In the data rows, zero lies at 4.5, halfway between 4 and 5.
Some points:
[4 2 4 7 6 6 5 4 6 2 5 9 7 1 1 8 5 8 1 2 8 5 6 5 4 0 7 2 4 0 1 3 1 7 4 9 3 2 4 5 6 6 3 2 7 9 6 4]
[4 5 3 6 2 3 5 8 5 2 2 4 4 5 6 2 5 3 4 6 5 4 2 5 7 7 8 3 8 5 7 5 5 4 4 9 6 7 6 3 3 4 4 7 2 1 4 4]
[6 5 5 5 3 5 3 9 5 5 4 3 4 6 3 5 5 6 5 4 3 7 6 3 5 5 5 4 6 7 4 8 3 4 4 2 3 3 3 4 6 7 4 6 4 3 4 6]
[4 5 1 4 4 5 2 3 3 4 3 5 4 5 3 6 7 6 5 7 2 4 5 3 5 7 1 4 3 9 8 6 6 3 3 8 5 3 2 4 5 4 9 5 2 9 2 5]
[5 7 4 3 3 5 6 2 5 2 6 5 7 4 5 6 4 7 1 2 4 3 2 4 3 4 2 4 7 7 3 6 4 6 5 5 8 4 2 4 5 6 4 4 3 5 3 4]
[4 5 5 3 4 3 6 5 5 5 4 4 5 6 7 8 3 3 4 4 2 4 5 3 2 5 4 3 5 9 5 4 5 3 6 6 4 6 5 5 3 5 4 6 3 0 3 4]
[5 4 6 3 6 7 5 7 3 5 3 7 3 7 5 6 5 6 2 4 5 4 5 3 1 4 4 6 4 1 4 2 1 4 6 3 2 5 4 5 7 4 7 3 7 4 3 3]
[4 4 4 2 6 8 7 4 5 5 5 5 5 5 3 7 5 5 1 6 0 3 5 5 4 4 9 4 4 3 6 3 5 5 3 1 3 4 3 7 3 6 1 4 4 7 5 5]
[5 3 3 5 4 4 4 6 6 7 5 4 5 4 4 5 5 5 5 6 5 3 3 8 5 4 5 4 5 3 2 6 0 4 4 2 5 5 4 6 3 4 5 1 2 1 3 3]
[6 4 3 4 4 5 3 6 6 3 3 4 6 4 5 4 5 3 5 5 6 3 5 3 4 4 4 5 5 1 4 5 2 5 8 6 4 2 4 6 4 8 5 3 7 5 6 5]
[4 4 4 2 3 7 7 1 4 9 3 9 5 4 8 6 2 4 5 4 4 0 4 5 6 6 5 6 5 6 6 6 1 4 6 0 5 5 7 5 5 6 4 6 5 5 3 4]
[5 7 2 3 2 1 3 6 7 5 5 3 4 5 4 2 3 6 3 4 3 6 6 5 5 8 4 3 3 2 4 4 5 2 3 7 8 4 2 4 3 4 5 7 4 1 4 6]
[4 3 3 4 1 3 5 9 5 5 4 3 5 5 6 4 6 6 5 6 6 1 4 5 7 7 6 3 4 7 5 3 5 6 4 4 8 9 5 6 4 2 5 7 3 1 4 5]
[3 5 3 3 3 7 6 3 1 7 4 5 8 7 3 3 6 4 7 3 8 8 9 6 1 6 2 0 3 0 3 4 8 4 4 2 6 5 1 5 3 4 4 4 6 4 6 3]
[4 5 4 5 7 4 3 3 5 4 7 6 4 3 4 5 3 3 5 3 5 4 5 7 4 7 3 1 6 2 5 3 4 2 4 4 4 4 4 5 4 6 7 4 3 5 5 4]
[3 3 8 2 5 3 4 6 0 5 4 6 4 6 3 4 4 4 5 4 2 6 4 4 1 5 4 4 1 2 4 1 5 3 5 6 5 2 5 5 6 6 4 4 6 3 5 3]
[6 5 6 6 2 0 6 2 7 2 3 3 5 4 6 3 7 5 2 3 8 3 3 5 4 8 5 6 4 5 7 4 4 4 4 7 3 6 4 7 4 6 4 6 4 5 2 5]
[7 4 7 4 5 7 4 5 6 8 4 1 1 5 4 3 5 6 5 6 8 5 4 5 6 6 4 9 7 8 0 0 2 7 3 9 4 4 7 5 4 6 5 6 4 4 5 6]
[4 3 3 1 6 6 4 6 2 6 3 6 6 5 6 3 4 6 4 4 3 3 4 5 4 3 1 1 4 8 5 3 4 3 5 3 4 2 3 5 5 4 1 5 1 5 3 7]
[5 4 5 4 8 4 7 5 2 5 5 4 3 5 3 8 5 5 6 4 5 3 5 1 4 1 5 5 3 1 4 4 4 6 4 3 3 4 7 4 4 4 3 4 6 7 5 4]
[2 4 6 0 8 7 3 3 5 4 6 4 3 5 4 7 2 4 7 3 7 5 6 7 4 0 6 3 3 1 4 9 7 2 2 5 3 5 2 4 4 4 3 1 6 4 5 4]
[3 5 7 7 5 7 1 7 3 7 4 5 4 6 6 7 8 4 7 5 5 0 4 4 3 5 4 7 4 6 2 2 3 4 6 4 3 5 7 3 4 3 3 6 4 7 3 5]
[8 5 3 6 3 6 3 7 4 5 4 6 4 5 3 9 3 7 7 4 4 3 3 4 3 3 6 9 7 9 6 3 3 5 5 3 3 4 7 8 6 8 5 5 0 8 4 6]
[3 6 4 2 4 7 5 5 6 6 7 8 5 6 2 5 5 1 3 4 4 4 3 4 7 6 3 6 4 4 5 5 3 5 6 7 3 4 6 4 4 6 4 2 4 5 5 5]
[4 6 6 8 5 4 5 8 6 5 5 6 5 4 5 3 2 5 5 5 4 3 3 3 5 7 6 8 6 7 5 1 3 7 5 8 5 5 4 5 2 0 7 5 3 5 5 4]
[5 6 3 3 4 4 5 8 4 2 6 4 4 5 4 3 4 6 4 2 7 8 7 5 6 2 5 8 5 4 7 2 4 7 5 3 3 3 5 4 5 4 5 4 2 5 2 4]
[6 5 6 2 3 4 2 4 6 5 5 5 5 3 3 5 4 5 1 6 8 0 5 5 6 4 6 4 7 6 0 4 4 6 3 1 4 5 6 5 6 6 5 1 1 2 7 1]
[4 2 4 6 7 6 6 7 2 5 5 5 1 5 6 5 3 5 5 4 5 5 4 3 4 8 6 8 6 9 4 6 7 6 4 1 6 6 5 6 5 2 3 2 7 5 4 4]
[5 5 4 4 5 4 7 3 7 7 4 9 4 3 4 5 4 4 6 3 7 2 1 5 6 8 5 7 6 6 3 5 4 8 6 2 4 5 3 4 4 6 3 2 8 3 3 7]
[6 6 2 6 4 4 6 1 4 4 4 4 4 3 6 5 8 2 5 4 3 2 3 5 6 3 3 6 6 5 8 6 4 6 3 8 5 2 5 5 6 2 5 6 4 5 4 6]
[3 3 4 6 7 7 6 2 3 1 6 4 6 8 5 3 5 5 6 1 6 9 3 8 4 8 4 1 1 9 4 9 4 3 5 1 5 4 3 1 5 4 3 3 9 3 9 3]
[3 5 3 8 5 3 3 4 4 5 3 5 2 6 5 5 4 5 4 3 3 7 6 3 5 6 4 6 5 4 5 1 7 2 5 5 3 4 8 4 4 5 2 6 2 9 5 3]
[3 4 3 6 8 2 7 2 8 5 6 6 7 3 6 6 5 2 4 5 6 7 9 5 5 5 4 0 5 3 9 9 7 3 5 6 9 5 4 1 6 5 4 5 8 6 3 4]
[1 5 5 5 6 3 4 5 7 3 3 5 6 5 5 3 3 5 6 6 9 6 4 4 4 5 3 4 3 2 6 5 4 2 4 6 4 4 5 4 5 4 3 5 2 3 7 5]
[4 2 4 4 3 3 6 4 1 6 6 5 4 7 7 7 2 5 4 8 8 7 4 3 6 3 5 4 7 1 6 3 8 4 6 2 5 3 3 6 4 6 5 4 5 4 5 6]
[4 4 4 5 6 5 3 3 3 0 4 3 5 5 4 2 5 4 5 7 7 3 4 5 5 4 7 6 3 7 4 4 8 3 4 2 6 5 2 3 3 4 5 4 5 2 6 5]
[2 7 5 4 4 7 4 3 5 7 5 2 1 7 5 5 5 2 5 5 5 8 4 4 6 8 6 0 4 9 7 6 6 4 5 0 5 4 7 4 3 5 2 5 9 6 4 3]
[4 5 4 4 2 5 4 1 8 2 5 4 2 4 6 3 5 3 3 6 2 7 3 3 4 4 4 5 5 3 3 4 2 7 4 2 3 6 4 6 5 5 4 7 5 4 3 3]
[4 7 6 6 4 2 6 8 7 4 3 2 2 3 7 6 5 7 7 6 0 3 4 4 4 9 6 9 5 2 4 0 4 6 5 8 5 5 7 5 4 7 6 0 1 6 6 3]
[6 7 0 6 3 0 7 6 8 5 6 3 6 3 4 0 6 5 2 6 3 6 2 6 4 7 2 2 6 1 6 3 6 4 3 7 4 5 6 4 4 3 5 4 6 0 4 4]
[3 3 7 3 5 4 0 5 2 7 1 3 4 3 4 6 4 5 2 4 2 7 3 4 6 1 5 9 5 3 7 0 4 4 5 1 3 7 6 3 5 3 4 5 6 9 4 5]
[3 6 5 1 5 7 2 5 0 6 6 3 5 2 4 6 3 2 4 6 3 6 7 3 7 5 3 9 4 6 2 2 3 3 6 8 1 5 2 6 5 8 2 4 7 8 7 4]
[4 4 6 5 6 6 6 5 2 4 5 4 6 4 4 7 2 3 3 4 3 5 9 5 5 6 4 7 4 4 2 6 2 5 5 1 5 4 6 6 3 3 3 3 4 4 3 7]
[4 5 6 4 8 6 5 2 3 4 5 3 3 2 5 2 4 5 5 3 8 4 6 3 2 0 4 3 3 0 5 6 6 3 3 3 5 4 4 2 4 5 4 5 6 4 6 4]
[4 6 4 4 7 6 4 6 4 2 5 4 6 5 6 6 5 5 4 7 4 5 3 5 5 3 3 6 4 1 2 5 5 4 6 2 4 6 5 7 6 6 4 6 3 2 3 4]
[4 2 3 5 2 1 4 1 7 2 4 2 7 3 3 1 5 6 5 4 3 5 3 7 2 6 4 2 7 5 2 8 5 6 5 6 3 3 5 3 8 5 5 4 4 4 1 7]
[9 9 6 4 2 6 4 3 8 4 5 7 6 2 5 2 4 1 6 7 3 2 4 2 8 1 2 0 2 0 3 8 7 5 1 6 3 7 4 4 4 1 6 8 6 6 3 6]
[6 4 8 5 3 5 4 0 1 4 6 6 4 4 4 4 6 6 6 6 5 7 5 4 5 4 5 5 4 3 9 4 4 3 5 7 7 5 6 4 4 3 6 3 5 0 6 5]
[3 4 6 6 6 3 9 3 5 4 2 7 7 2 3 3 7 5 6 5 5 4 2 5 7 1 6 7 6 7 1 6 6 5 3 3 7 3 6 4 5 3 9 5 8 5 4 3]
[5 3 6 8 0 4 8 3 5 2 6 4 1 3 4 4 3 2 5 5 6 4 4 6 4 3 4 4 4 4 7 6 7 4 5 3 6 4 5 4 4 1 7 5 7 7 6 4]
[4 4 2 6 2 2 2 5 4 3 5 1 4 6 4 2 4 5 4 0 0 4 7 3 5 0 5 4 4 5 4 2 4 5 2 6 4 4 5 3 6 4 6 6 5 0 4 6]
[5 4 4 2 5 4 4 6 5 3 4 0 5 5 5 4 4 3 3 4 4 6 3 4 4 8 4 3 3 4 2 3 3 2 4 3 5 4 4 4 4 3 6 4 1 2 4 4]
[4 4 7 5 7 6 6 4 1 5 4 4 4 6 3 5 3 4 4 3 2 4 5 3 7 1 3 4 5 4 5 5 6 2 7 7 3 5 4 4 6 6 4 5 3 7 6 3]
[3 3 6 4 7 5 4 5 3 6 2 5 2 4 5 4 7 4 6 3 4 8 6 3 4 2 4 1 2 6 5 8 7 6 4 0 6 4 4 3 3 4 3 5 1 0 6 5]
[6 5 6 8 7 6 2 4 4 4 7 4 4 5 4 6 2 6 2 2 3 4 8 3 5 4 4 6 2 2 5 5 7 7 5 7 0 2 4 4 5 5 7 8 8 6 7 5]
[8 4 1 7 3 7 7 4 7 6 4 3 8 4 3 2 4 5 3 5 6 6 3 5 3 6 4 3 1 9 5 8 5 8 4 3 5 6 4 5 5 5 6 4 3 4 4 5]
[8 1 4 7 2 4 4 4 7 4 6 4 7 6 4 4 8 4 7 4 4 3 3 3 4 6 6 9 6 4 5 3 4 4 5 7 5 5 4 4 4 3 7 6 4 9 6 4]
[5 4 8 4 4 1 3 4 6 5 6 3 4 6 5 5 5 3 6 6 6 5 5 7 5 0 5 4 4 5 4 5 6 3 6 6 4 4 3 5 5 4 3 4 6 6 5 3]
[6 5 4 5 4 2 6 6 2 6 6 6 3 7 6 0 4 5 4 6 3 5 4 5 3 3 7 5 4 6 4 8 2 4 5 5 4 6 5 4 3 4 6 6 3 9 5 6]
These points spread out most along one direction. Take the direction at right angles to it along which they spread out most. Then take the direction at right angles to both along which they spread out most. Go by this last direction. For each point below, how far along it does it lie, from 0 to 99? The average is 50, and the first point in the table lies past the average. One standard deviation of the points above along it is 16.
[6 7 0 6 3 0 7 6 8 5 6 3 6 3 4 0 6 5 2 6 3 6 2 6 4 7 2 2 6 1 6 3 6 4 3 7 4 5 6 4 4 3 5 4 6 0 4 4] 70
[3 3 6 4 7 5 4 5 3 6 2 5 2 4 5 4 7 4 6 3 4 8 6 3 4 2 4 1 2 6 5 8 7 6 4 0 6 4 4 3 3 4 3 5 1 0 6 5] 23
[4 6 4 4 7 6 4 6 4 2 5 4 6 5 6 6 5 5 4 7 4 5 3 5 5 3 3 6 4 1 2 5 5 4 6 2 4 6 5 7 6 6 4 6 3 2 3 4] 48
[3 3 7 3 5 4 0 5 2 7 1 3 4 3 4 6 4 5 2 4 2 7 3 4 6 1 5 9 5 3 7 0 4 4 5 1 3 7 6 3 5 3 4 5 6 9 4 5] 52
[5 4 5 4 8 4 7 5 2 5 5 4 3 5 3 8 5 5 6 4 5 3 5 1 4 1 5 5 3 1 4 4 4 6 4 3 3 4 7 4 4 4 3 4 6 7 5 4] 59
[4 4 7 5 7 6 6 4 1 5 4 4 4 6 3 5 3 4 4 3 2 4 5 3 7 1 3 4 5 4 5 5 6 2 7 7 3 5 4 4 6 6 4 5 3 7 6 3] 60
[6 5 6 8 7 6 2 4 4 4 7 4 4 5 4 6 2 6 2 2 3 4 8 3 5 4 4 6 2 2 5 5 7 7 5 7 0 2 4 4 5 5 7 8 8 6 7 5] 80
[8 4 1 7 3 7 7 4 7 6 4 3 8 4 3 2 4 5 3 5 6 6 3 5 3 6 4 3 1 9 5 8 5 8 4 3 5 6 4 5 5 5 6 4 3 4 4 5] 33
[6 6 2 6 4 4 6 1 4 4 4 4 4 3 6 5 8 2 5 4 3 2 3 5 6 3 3 6 6 5 8 6 4 6 3 8 5 2 5 5 6 2 5 6 4 5 4 6] 66
[6 5 6 6 2 0 6 2 7 2 3 3 5 4 6 3 7 5 2 3 8 3 3 5 4 8 5 6 4 5 7 4 4 4 4 7 3 6 4 7 4 6 4 6 4 5 2 5] 61
[6 5 5 5 3 5 3 9 5 5 4 3 4 6 3 5 5 6 5 4 3 7 6 3 5 5 5 4 6 7 4 8 3 4 4 2 3 3 3 4 6 7 4 6 4 3 4 6] 34
[4 3 3 1 6 6 4 6 2 6 3 6 6 5 6 3 4 6 4 4 3 3 4 5 4 3 1 1 4 8 5 3 4 3 5 3 4 2 3 5 5 4 1 5 1 5 3 7] 30
[4 4 4 2 3 7 7 1 4 9 3 9 5 4 8 6 2 4 5 4 4 0 4 5 6 6 5 6 5 6 6 6 1 4 6 0 5 5 7 5 5 6 4 6 5 5 3 4] 22
[7 4 7 4 5 7 4 5 6 8 4 1 1 5 4 3 5 6 5 6 8 5 4 5 6 6 4 9 7 8 0 0 2 7 3 9 4 4 7 5 4 6 5 6 4 4 5 6] 48
